One turn sends every row of this set to another row. A few are shown first. Where does it send the rows asked after them?
geti: -.09  .22 -.30 -.04 -.01 -.16  .06  .16  .10  .05  .21 -.17  .13 -.14  .21 -.11 -.07  .25  .11
zav:  .09  .23 -.05 -.14 -.01  .19  .24 -.02  .00  .09  .03  .20  .05  .28  .12  .30 -.14  .00 -.21
Vimim: -.11 -.03 -.21 -.28  .26 -.06 -.13 -.07  .10  .17  .22 -.02  .07  .30 -.08  .25 -.11 -.03 -.25
kod: -.07  .08 -.03  .09  .07 -.18 -.07 -.06  .06 -.32  .10  .03 -.06  .35 -.12  .08 -.05  .03 -.04
bis: -.05 -.08 -.07  .01 -.10 -.24  .22  .36  .13  .12  .06 -.05  .15  .30  .16  .24 -.28 -.11 -.06
Nefik:  .08 -.02  .11  .01 -.13 -.18  .12  .28  .00  .08 -.02 -.06 -.03  .21  .19  .16 -.10 -.20  .18
lova: -.07  .16 -.27  .06  .05 -.21  .06  .29 -.03  .17  .12 -.12  .06 -.13  .17 -.07  .02  .38  .03
vive:  .17  .25 -.08 -.15  .07 -.11  .28  .06 -.07 -.11  .15  .20 -.15  .01 -.15  .10  .30 -.02 -.17
ziz:  .16 -.25 -.46 -.02  .12  .19  .02  .22 -.02  .02  .18 -.25  .02  .04  .07  .06  .11 -.16 -.22
Rula:  .19 -.05 -.25  .18  .05  .01  .11  .17  .02 -.38  .11 -.23 -.12  .19 -.06 -.05  .10 -.07 -.05
turan:  .00 -.08 -.26 -.15  .26  .05 -.14 -.03  .15  .20  .31  .05  .14  .24  .12  .25 -.10  .03 -.27
kir:  .30  .06 -.25 -.10  .16 -.29  .26  .16 -.09 -.06 -.08 -.23  .20 -.03 -.01 -.07  .24 -.03 -.27
vosam:  .11  .13 -.43 -.17  .11  .05  .17  .08  .06  .15 -.13 -.17  .39  .17  .09  .12 -.12  .03 -.27
mag: -.03  .18 -.43 -.14  .05  .16  .14  .11 -.02  .09 -.14 -.12  .32  .26 -.04  .17 -.15  .14 -.17
dekep:  .09  .11 -.09 -.16  .02  .22  .26 -.03 -.09  .03  .15  .24 -.08  .12  .02  .35 -.18 -.02 -.07
kop: -.03  .06 -.05 -.16 -.01 -.21  .15  .37 -.10  .11  .00 -.22 -.12  .14  .37 -.02  .10 -.22 -.16
bemo:  .06  .28 -.23 -.15  .01  .23  .22  .00 -.02  .03  .07  .25  .00  .19 -.04  .30 -.01  .14 -.11
Ruzos: -.07  .30 -.11 -.07  .05 -.27  .13  .08  .08  .25  .48  .03  .06  .22  .10 -.05  .04  .00  .06
nupe:  .28  .08 -.13  .17  .12 -.07  .00  .20 -.05 -.33  .21 -.19 -.07  .11  .01 -.12  .17  .10 -.04
sano:  .03  .22 -.58 -.14  .12  .04  .11  .05 -.06  .08 -.11 -.01  .32  .19 -.03  .13 -.01  .12 -.24
Sagiz:  .18  .03 -.25  .18  .07  .10  .06  .27 -.17 -.25  .13 -.27 -.12  .13 -.03 -.10  .14  .03  .01
Mevu:  .11  .02 -.30 -.11  .28 -.26  .22  .13 -.17 -.05 -.06 -.32  .23  .11 -.14 -.08  .17  .02 -.21
kom:  .26  .22  .11 -.10  .06 -.14  .36  .03  .01 -.13  .10  .08 -.17  .07  .00  .08  .19 -.09 -.13
viv: -.08 -.17 -.13 -.05  .15 -.24  .30  .42  .12  .20 -.01 -.26  .09  .18  .25  .15 -.06  .03 -.14
Vus:  .24  .11 -.06 -.15  .14 -.25  .34  .05 -.05 -.06  .14  .10 -.21 -.01 -.11  .11  .29 -.11 -.08
Fupuf:  .09  .14  .07 -.19  .14 -.20  .27  .01 -.08 -.15  .13  .04 -.18 -.06 -.14  .04  .20 -.17 -.14
peg:  .12  .04 -.38 -.14  .19 -.35  .15  .10 -.07 -.06 -.14 -.20  .22 -.03 -.12 -.03  .18  .02 -.24
dape:  .06  .27 -.12 -.11 -.03  .23  .29  .08 -.09  .07  .14  .23 -.12  .26  .01  .28 -.05 -.04 -.13
Simu: -.05 -.08 -.05  .08  .14 -.10  .02 -.09  .08 -.27  .11  .04 -.12  .42 -.05  .16  .00 -.03 -.18
Tas:  .20 -.03  .13 -.16 -.16 -.08  .14  .25  .04  .02  .03 -.19  .04  .21  .15  .17 -.04 -.03  .22
pafi: -.11  .04 -.05 -.07 -.07  .00  .04  .27 -.21  .25  .37  .01  .21  .07  .15  .05  .02  .28 -.16
piti:  .09  .03 -.15  .09  .05 -.41  .05  .06 -.29  .08  .21  .08  .11  .11  .23 -.04  .07  .26  .05
saf:  .30  .06 -.31  .09  .10 -.01  .15  .25 -.10 -.29  .19 -.23 -.21  .04 -.04 -.05  .04  .08  .03
neron:  .02  .15 -.55 -.08  .14  .12  .22  .09 -.08  .09 -.04 -.12  .26  .24  .03  .14 -.26  .02 -.18
demaz: -.14  .14 -.18 -.01 -.05 -.10  .08  .35 -.02  .34  .34  .00  .18  .04  .05  .08 -.06  .30 -.13
fil: -.10 -.21 -.29 -.15  .23  .07 -.05 -.07  .19  .11  .20 -.02  .01  .26  .04  .25 -.02 -.17 -.28
Vak: -.01  .13  .03  .07  .15 -.14 -.10 -.08  .10 -.23  .24  .14 -.10  .35  .04  .13 -.04  .05 -.14
roga: -.01 -.07  .00 -.03  .07 -.21  .18  .36 -.02  .13 -.10 -.25 -.12  .07  .30  .02  .10 -.14  .04
tenef: -.01  .15 -.07  .07  .16 -.15  .01 -.05 -.10 -.27  .11  .05 -.18  .46 -.06  .11 -.10  .09 -.10
Guko: -.03  .02 -.16 -.08 -.18 -.31  .17  .30  .05 -.05  .04 -.02  .10  .26  .29  .18 -.29 -.09 -.19
tulo:  .20  .14 -.38 -.16  .21 -.27  .19  .10 -.09 -.03 -.02 -.11  .19  .02 -.20 -.03  .34  .05 -.20
nam: -.11 -.19 -.23 -.16  .24 -.13 -.06 -.07  .13  .13  .26  .12  .07  .23  .00  .31 -.08 -.03 -.26
tob:  .07 -.17 -.13 -.19  .17 -.27  .33  .27  .13  .20  .07 -.28  .10  .30  .27  .18 -.01  .11 -.03
reson:  .21 -.04 -.49 -.02  .19  .08 -.06  .28  .00  .07  .28 -.26  .12 -.02  .14 -.05  .11 -.03 -.26
ladag:  .10 -.14 -.52 -.07  .22  .14  .07  .25  .00  .19  .30 -.19 -.03 -.02  .10  .08  .09 -.10 -.22
Dase:  .14 -.14 -.46 -.20  .16  .06 -.03  .27 -.09  .12  .26 -.20  .04 -.12  .00  .10  .03 -.07 -.28
kig: -.03  .24 -.07  .02 -.04 -.29  .04  .17 -.03  .34  .37  .14  .07  .22 -.01  .06 -.01  .10  .05
kugu:  .04  .20 -.13  .12  .04 -.40  .00  .12 -.15  .18  .14  .07 -.04  .05  .13 -.05  .08  .20  .15

Tas moves to -> pafi
bis moves to -> lova
Where do these go?
reson moves to -> kom
dape moves to -> ladag
Simu moves to -> sano
neron moves to -> saf

One turn sends every row of this set to another row. A few are shown first. Where does it send the rows asked after them?
tib: -.13  .06  .45  .11  .09  .22 -.35 -.02 -.16 -.09 -.18 -.08  .00  .04 -.26 -.12  .55 -.07
Zum: -.22  .28  .17  .10  .09  .18 -.14 -.21 -.32  .04 -.05  .06 -.21  .26 -.36 -.28  .05 -.06
Bovek: -.16  .33  .22  .10  .09  .14 -.15 -.01 -.26 -.07 -.14  .06 -.23  .35 -.20 -.36  .19 -.13
gine:  .02 -.12 -.06 -.07 -.03  .19  .17  .02 -.23  .07 -.13  .04  .10  .20  .10 -.17  .23 -.06
befo: -.25 -.19  .03  .21 -.13  .02  .05 -.02 -.45 -.16  .03 -.08 -.12  .15 -.20  .13  .48 -.08
sib:  .01  .00 -.07 -.05 -.02  .21  .16 -.04 -.27  .08 -.19  .04  .08  .26  .10 -.18  .16  .01
Puf:  .13 -.03  .14  .48  .16  .04 -.04 -.08 -.24  .18  .01 -.13 -.06 -.01 -.09  .21  .20 -.10
garo:  .12 -.03  .40  .17  .00  .02 -.03 -.02 -.14 -.21 -.29  .12 -.07  .14 -.25 -.11  .41 -.25
ful: -.26 -.14 -.04 -.08  .42  .21  .03 -.04 -.25  .04 -.02 -.06  .11  .15 -.19 -.12  .14  .00
duzi: -.10  .04  .25  .49 -.01  .12  .02 -.17 -.33  .07 -.12  .27  .03  .10 -.10  .00 -.04 -.08
mel: -.22 -.02  .04 -.12  .03  .35 -.06 -.15 -.26  .15  .08  .02  .20  .29  .06 -.10  .21 -.02
Duvu:  .20 -.05  .15 -.01 -.06  .05  .19  .04 -.22 -.11 -.32  .11 -.05  .17 -.08 -.14  .31 -.13
zulov: -.01 -.09  .08 -.24 -.07 -.07  .00  .15 -.27  .05 -.24  .06  .20  .32 -.18  .14  .29 -.09
kibil: -.31 -.13 -.01 -.08  .43  .23 -.03 -.10 -.26  .01 -.05 -.08  .18  .13 -.20 -.10  .20  .00
pumeg:  .16 -.03  .13  .02 -.07  .05  .26  .04 -.23 -.03 -.31  .15  .01  .20 -.06 -.14  .24 -.14
teku:  .07  .09  .40  .29  .22 -.09 -.18  .18 -.52  .01  .01 -.18  .23  .25 -.32  .01  .24  .09
Fite:  .00 -.04  .42  .31  .02  .05 -.08  .16 -.53  .01 -.06 -.14  .06  .35 -.22  .28  .28  .08
vidu: -.11  .08  .44  .13  .09  .20 -.40 -.09 -.11 -.05 -.20 -.07  .08  .04 -.27 -.13  .48 -.11
mudob:  .03  .03  .10  .56  .16 -.04 -.03 -.06 -.20  .14 -.01 -.12 -.01  .00 -.23  .21  .33 -.09
dobik: -.08 -.01  .11 -.04  .08 -.17  .02  .21 -.12  .01 -.19 -.18  .17  .08 -.21 -.25  .42 -.26
bopu: -.02  .03  .20  .60  .18 -.06 -.06  .07 -.22  .10 -.11 -.16  .18  .05 -.23  .06  .37  .05
Zisem: -.14  .00  .18  .11  .24  .20  .15  .17 -.12  .12 -.33  .00  .27  .28 -.34 -.19  .12 -.20
babi: -.24  .14  .40  .27  .20  .07 -.42 -.08 -.49  .09 -.13 -.04 -.01  .05  .00 -.16  .34 -.14
sekin: -.23  .17  .41  .22  .26  .05 -.38 -.09 -.43  .24 -.17 -.05 -.04  .09 -.07 -.10  .41 -.17
nesa: -.14  .03  .23  .03  .16 -.09 -.09 -.17 -.13 -.10  .03  .13 -.21  .34 -.45  .03  .26 -.26
Zes: -.34  .24  .10  .20  .05  .05 -.11 -.24 -.16  .31  .07  .14  .09  .22 -.35 -.05  .19 -.24
Zod: -.20  .39  .25  .11  .13  .13 -.16  .09 -.34  .02 -.07  .02 -.25  .40 -.07 -.24  .24 -.13
Vefof: -.24 -.09  .10  .22 -.14 -.06  .06  .03 -.47 -.18  .02 -.10 -.11  .19 -.22  .16  .49 -.07
Nabim: -.20 -.02  .23 -.10 -.08  .02 -.06  .00 -.21  .03 -.19 -.11  .42  .35 -.04  .12  .08 -.13
mosos:  .07  .26  .24  .11 -.05 -.06 -.19 -.16 -.13  .15  .03 -.02 -.02  .33 -.33 -.10  .58 -.12
Remet: -.16  .15  .18  .22  .06  .12  .00  .14 -.38  .39 -.16 -.07  .43  .37 -.16  .07  .34 -.13
zaz: -.40  .18  .04  .20  .02  .05 -.06 -.28 -.16  .22  .07  .11  .06  .17 -.35 -.02  .20 -.24
nuro: -.26 -.01 -.04 -.02  .02  .33 -.01 -.08 -.31  .13 -.03  .05  .24  .28  .10 -.19  .16 -.04
bot: -.11 -.10  .17 -.21 -.03 -.04 -.03  .09 -.23  .01 -.15 -.11  .38  .32 -.21  .14  .11 -.05
Ran: -.34  .22  .29  .22  .16  .03 -.37 -.18 -.21  .33 -.13  .08  .01  .09 -.15 -.06  .23 -.19
Sul: -.03  .18  .09  .32  .16  .17  .01 -.01 -.27 -.25  .10 -.18  .27  .09 -.42  .01  .18 -.01
zuge: -.37  .19  .28  .15  .17  .05 -.38 -.27 -.24  .24 -.09  .09  .01  .15 -.19 -.08  .24 -.25
sed: -.06  .01  .08  .23  .03 -.24  .01  .00 -.49 -.16  .07  .07  .07  .03 -.28  .08  .01  .00
vizo: -.03  .04  .47  .35  .09  .08 -.03  .17 -.55 -.06 -.03 -.17  .08  .26 -.23  .22  .34  .09
kupud: -.06  .06  .22 -.02  .42 -.06 -.18  .12 -.34  .05  .07 -.19  .27  .14 -.31 -.24  .19 -.02
zupa: -.02  .07  .37  .25  .29 -.06 -.22  .20 -.48  .00  .03 -.21  .26  .25 -.36 -.02  .26  .08
fizel: -.02 -.18  .40  .24 -.06  .16  .10  .03 -.44  .00 -.05 -.03 -.04  .22 -.06  .32  .31  .05
sosum: -.30  .12 -.07  .19 -.07  .06  .18 -.15 -.27 -.01  .15  .02  .12  .21 -.36  .11  .33 -.23
bok: -.10 -.19  .37  .25  .04  .16  .18  .06 -.44  .04 -.14 -.06 -.05  .20 -.02  .31  .38 -.06
kuvi:  .15  .13  .35 -.09  .03 -.08 -.12 -.03 -.47  .23 -.03  .08 -.11  .32 -.06 -.16  .24  .03

dobik moves to -> nesa
zupa moves to -> Duvu
vidu moves to -> Vefof
Where do these go?
mel moves to -> babi
tib moves to -> befo
Zes moves to -> teku
duzi moves to -> Remet
Zisem moves to -> mosos
zulov moves to -> Zum
Zod moves to -> Puf
sosum moves to -> kupud
Ran moves to -> Fite
bot moves to -> Bovek
sekin moves to -> fizel
zuge moves to -> vizo

